One hidden turn or mirror swaps the rows below in pairs. Which row is each named row swapped with?
The rows were stretched afterwards, more along some directions than others.
Rolir: [ 26,  27,  -7,   7,  -8,   0,  11,   6, -29,  24, -31,  40, -13, -34, -35,
 -11,  24,   6, -17,  -4,  -8, -15]
Leg: [ 31,  -9,   8,  15, -13, -23, -28,  21,   3,  31,  -1, -18,  27,   0,   2,
 -27,  40,  11,  18, -13, -13, -11]
Fepe: [  1,  16, -10, -40,   4,  -9,   3,   3,  -6, -24,  15, -19, -15,  19, -10,
  17, -32, -19,  21,   0,  19, -28]
gid: [-14, -22,  -4,  12, -11,   7, -35,   7,  -3, -24,  -4, -28,  -7,  40, -13,
 -16,  26, -20, -34,  -2, -20,  -3]
Bov: [ 16,  19, -10,   1, -18,   5,  13,  13,   3,  12, -13,  15, -29, -15, -33,
 -19,  26,   8,  -8,   2, -19, -10]
Sima: [ -8,  16,  -7,  15,  19,   0,  14, -16, -37,  20, -10,  23,  34,   2, -14,
  -7, -27,  -9, -14,  -9,  25,   6]
zoga: [-20,  20,  -9,  -8,  19,  15,  13, -14, -20,  -3,  -8,  10,  44,  21,  -8,
  -4, -10,   2,  -8,   1,  38,  19]
Naz: [ -6,  13, -22, -42,   6,  28,   1, -11, -23,   8, -34,   9,  -7,  28, -11,
   4,  21,  13, -32,  -5,  15,  12]
zapi: [ 16,  25, -16, -20,   8,  25,   7,   0, -30,  18, -52, -16, -11,  33, -33,
 -17,  25,  36, -27, -21,   8,   4]
kugi: [ 19, -11,   5,  22,   9, -22, -29,  20, -25, -10,   1, -17,  17,   3,  -5,
 -16,  29,  -8,   7, -29, -14,   7]
rute: [ 23, -17,   9,  10,  16, -32, -47,  16, -23,  22,   2, -28,  30, -12,  -6,
 -14,  35,  -1,   7, -22,  -1, -10]
Rasaz: [-10, -12,  -5,  22, -14,  20, -17,  16,  10,   6, -22, -31,  -6,  40,   8,
 -36,  50,  -4, -34,  -6, -24,  -6]
Rulem: [ 19,  26,  17,   1,  -8,  -2,  21, -15,  -3,  14,  18,  -2, -27,  -2, -33,
 -13, -16, -19,  21, -29,  -8, -55]
Nid: [ 26, -12,  -3,  26,  -3, -37, -38,  21, -16,   8,  13, -36,  19,   4, -12,
 -20,  16,   1,   8,  -5,  -8,   7]
sotap: [ 15,  -2,  11,  17, -17, -31, -18,  29, -15,   0,  -2, -29,  13,  14,  -8,
 -37,  27,  10,  10, -10,  -4,  38]
tuz: [ 30,   3,  13,   8,  -3, -22, -33,  22, -21,  18,   3,  -6,  28,  13, -17,
 -17,  32, -15,  18,  -8,  -5,   2]
Dulig: [ 24,  19,  12,   0, -19, -14,  18,   0,  15,  30,  10,  -5, -10,   3,  -4,
  -7,  10, -12,  -4,   3,   0, -43]
Lev: [-32,   6,   2, -13,  33,   0,  20, -16, -15,  -5,  10,   7,  22,  22,  -3,
   2, -29,  -8, -13,  11,  22,   3]
vafos: [ 18,  32, -17,   3,  -7,   3,  13,   3, -12,  15, -26,  33, -35,  -9, -40,
 -39,  19,  19, -13,  -3,  -4,  -6]
dag: [  1,  16,  14,   2,  26, -12,  25, -17, -34, -12, -11,   1,  29,  10, -20,
   1, -33, -12, -13,  -8,  28,   6]
dofur: [ 11,  32, -16, -19,  -4,  25,  16,  -2, -22,   6, -44, -25,  -4,  33, -28,
 -19,  27,  39, -31,  -9,   9,  36]
Ruso: [-19,  -6, -22,  13,  -1,   9, -27,  13, -16, -44, -10, -20, -15,  23,  -5,
 -21,  -7, -16, -13,   4,  -1,  13]
Dak: [ 32,  14, -10,  -4, -20,   8,  13,   4,  -6,  14, -25,  44, -22, -10, -33,
 -21,  29,  12,  -6,   9, -10,   2]
puveb: [  7,  19, -11, -23,  -7,  14,  -3,  -8, -33,   9, -42, -35,   6,  27, -30,
  -4,  27,  16, -29, -10,  21,  15]
vuset: [ 33, -16,  -3,  23, -13, -35, -49,  28, -16,  20,   2, -15,  26,  -9,  -2,
 -14,  26,   3,   9,   1,  16,  35]
gifug: [ 16,  37,  10, -16,  -2,  -9,  18,  -2, -16, -15,   6,   2, -25,  21, -32,
   6, -15, -28,   7,  -7,  -3, -46]
poku: [-18,  19,  12,   5,  26,   8,   3, -10, -40,  -8,   6,  34,  25,   3,  -6,
   7, -26,   6,   2,  13,  23,   7]
gomi: [ -9, -17,  -2,  23,  12,  12, -12,  17, -10,  -5,  -4, -32,  -5,  27,  15,
 -24,  43,   1, -31,   8, -41, -17]
Feluz: [  8,   5,  19,  12,  21, -22, -33,  29, -21,  12,  -1, -44,  19,  24, -17,
 -23,  27,  -1,   2, -18,   4,  -3]
sepob: [ 30,  19,  10, -11, -10,   4,  -2,  -5,   1,  17,   6,  18, -15,   8, -34,
  14, -13, -38,  12, -24,   5, -53]
fifed: [ -9,  -9,  -1,  17,  -6,   9, -35,   2, -16,  -4, -19, -27,   1,  10, -16,
  -5,  20, -34, -31, -30,  -4,  -5]
rilu: [ 36,  21,  -4,   6, -21,  -4,   5,  17,  -3,  16, -26,  30, -33, -17, -41,
 -22,  16,  11,  -8,   1, -12,  -8]
Moken: [-15,  20,   6,  17,  30,  -7,  10, -10, -36,   3, -11,   4,  37,  16, -24,
  -4, -22, -20, -35,  12,  24,  -8]
kepod: [ 18,  19,  11, -24, -14, -15,  10,   0,   3,   9,  29,   1, -21,  26, -24,
  16, -21, -26,   2,   2,   7, -33]
busi: [  5,  -9,  -4,  12,   4, -29, -32,  33, -12,  17,  11,  -9,   3,  18,  12,
 -17,  44, -12,   2,   3, -14,  16]
Pobiv: [-25,   6,   9,  14,  14,  -1,  13, -11, -10,  19,  -8,   4,  23,   7,  14,
 -29,   0,   9, -24,   3,  21,  24]
Boto: [ 28,  27,  -7,   6, -19,  20,   2,   9, -17,  19, -13,  57, -23,  -6, -32,
 -12,  27,  -3,   0,   4, -13,  -6]
Lisi: [ 19, -16,  -7,  11,   5, -42, -43,  22, -22,  25,  19, -24,  17,   6,   3,
   4,  28, -14,   8, -15,  -4, -13]
digis: [ 29,  21,  -3,   6, -19,   3,   6,   4,   6,  11, -25,  27, -19, -13, -34,
 -28,  22,  19, -13,   5,  -3,  -8]
kego: [ 19,  25,   1,  -1,   0, -16,  39,  -6, -11,  19,  10, -26, -11,  18, -16,
 -21,  -2,  -6,  -5,   1,   1, -51]
sarid: [-18,   3,  20,  -8,  20,   4,  19, -21,  -6, -18,  10,  16,  23,  21,   9,
  -4, -14,  19,  -1,  15,  11,  20]
Bevaf: [-20,   0,   0,  15,  10, -11,  -3, -26, -35,   5,   0,   7,  40,   6,   6,
  -3,  -7, -14, -19,   2,  26,  30]
puda: [-15,  -1,   2,  22,  14, -18,   5, -18, -27,  11,  12,  25,  34, -13,   4,
  20, -27, -17,  -5,   5,  16,  -8]
nufu: [ -1,  15, -18, -27, -10,  21,   7,  11,  -2,  14, -40, -15, -13,  36, -12,
  -9,  20,  29, -26, -11,   8,  28]
keze: [ -9,  23, -16, -31,   7,  30,  17,  -6, -10,  -1, -42, -18, -15,  36, -22,
  -6,  12,  32, -31, -15,   7,   9]
mubiv: [  5,  19, -14, -23,   1,  31,  20,  -8,   0,   6, -31, -20, -23,  42, -27,
 -11,   3,  39, -25,   3,   6,  10]
gog: [  6,  17, -18, -31,   3,  14,   5,   3, -21,  13, -47, -13,  -4,  21, -24,
   7,   9,  31, -29,   0,   1,  14]
sof: [ -3,  26,  -3,  13,  12, -13,  20, -22, -30,  -1, -16,  -8,  45,  22, -19,
  -4, -17,  -6, -28,  23,  24,   3]
Lupan: [ 52,  28, -21,   9, -35,  -3, -14,  15, -28,  21, -37,  20, -12,  -7, -51,
 -31,  31,   1, -14,  -5,  -2,  -1]
duret: [  6,  -7,   3,   0,   1, -31, -41,  25, -41,   6,  -2, -34,  22,   5,  -9,
  -9,  22,   3,  19, -19,  16,  11]
vodar: [-20, -22,  16,   5,   8,  22, -21,   0,  -7,  -8,  -9, -25, -11,  17,  -3,
  -4,  14, -15, -16, -17, -31, -14]
bosa: [-19,  -9,  -3,   7,  -1,   3, -22,   9, -24, -33, -20, -22, -18,  34,  -6,
  -4,  14, -26, -29,  -5, -19,   1]

keze swaps with rilu
busi swaps with sof
Lev swaps with Nid
dag swaps with kugi
Pobiv swaps with Leg
Moken swaps with Lisi
poku swaps with duret
vodar swaps with Rulem

